(in the rows, 128 means zero)
Which row each row swaps with, under one turn or mirror:
The rows were stretched afterwards, more along some directions than others.
daruv: [153 145 142 170 118 143  46 130 125 138 113 113 134 110 145 102 166]
Rafo: [153 133 136 141 148 143  83 150  90 118 129 124 134 119 126 160 113]
zetom: [134 113 131 108 153 157 103 131 105 123 143 100 134 129 101 148 169]
tidi: [157 125 139 131 145 147  59 129 116 135 143 123 100 134 133 159 115]
zuv: [123 147 133 148 124 127  52 124  97 105 136  84 153 125 150 152 158]
zek: [159 124 140 127 137 123  60 121 117 144 129 147 130 114  94 124  84]
Rotik: [151 123 141 159 123 145 110 142 110 115 117 138 116 149 143 133 104]
dobu: [122 120 149 114 155 151  70 113 134 136 133 110 147  97 105 146 161]
Suke: [128 110 146 147 135 122  72 112 131 123 126 123 163 123 126 105 113]
bapa: [130  95 138 111 151 149  71 115 113 124 127  92 167 109 101 149 143]
sar: [119 113 149 130 171 136  62 102 124 122 106 150 144 133 112 164  99]
nep: [119 130 126 156 137 129  68 119 105 143  85 121 167 117 130 158 126]
gure: [142 101 151 117 161 146  64 117 110 138 141 103 163 110 118 150 181]
Bos: [128  96 125 149 117 118  56 114 114 141 109 109 162 119 141 120 116]
gumo: [142 122 134 178 132 152  80 137 102 117  97 118 113 132 146 122 115]
mutip: [136 157 147 135 152 133  63 117 146 152 143 137 128 102 120 137 149]
lagom: [138 150 143 158 126 122 105 117 115 108 114  95 119 131 146 150 150]
Vul: [118 120 144 124 143 120 122 104 138 122 128 141 149 117  88 119 104]
ber: [135  84 141 129 161 135  55 128  94 135  99 115 150 156 122 155 110]
gudub: [117 144 134 147 123 125 125 132  91 110 122 102 143 147 142 150 120]
boba: [123 113 137 127 159 155  98 128 130 123 150 113 145 126 113 130 159]
rasos: [153 141 145 132 140 142 106 131 101 106 134 117 101 142 128 158 132]
Mibo: [145 123 157 119 166 133 111 101 148 114 124 131 116 106  83 145 130]
nurez: [116 101 121 154 127 134  61 106 107 120 137 106 135 163 161 152 112]
vesur: [145 136 130 130 144 126  48 149  96 139 131  95 161  98 105 143 173]
gufet: [128 127 130 156 134 143  66 128 101 139  94 126 126 131 146 168 122]
Gava: [130 152 153 143 135 118  97 101 146 122 128 134 132 117 112 112 146]
radis: [126 132 149 116 150 142 124 133 130 135 150 130 145 119 100 124 136]
Geda: [140 115 155 127 171 173  96 136 117 111 132 109 123 110 104 133 141]
nitu: [136 103 117 160 138 150  89 137 105 121 118 128 119 160 145 143 113]
duba: [134 125 139 114 170 148  82 141  98 147 121 126 154  94 106 181 130]
Pif: [114 131 136 122 178 145  76 110 131 137 148 142 145 112 103 173 132]
tel: [166 100 122 152 129 130  47 125  94 143 115 129 133 117 130 148 137]
pas: [122 113 109 155 132 137 103 125 105 129 124 130 134 158 160 149 102]
ruz: [141 127 124 156 111 127 109 140 108 132 124 134 121 144 136 117 102]
vebig: [132 125 125 160 123 147  65 114 120 120 106  96 164 113 126  98 157]
tanuv: [178 116 153 116 172 182  64 146 109 130 131 131 104 109 101 153 139]
mun: [147 112 137 127 173 182  88 135  96 117 106 115 137 125 104 161 129]
lolun: [133 162 150 130 142 129  71 133  98 140 139 101 158 119 125 142 140]
Zag: [121 120 124 153 132 136  95 118 110 138 102 125 138 149 132 132 144]
tuz: [123 113 124 116 155 143 105 116 136 131 159 127 150 115 109 130 137]
lubo: [139 137 155 135 133 140 111 130 146 120 148 129 144 102 104 101 153]

Swapped with tuz: pas
Swapped with gudub: Vul
Swapped with tel: gure
Swapped with vesur: ber

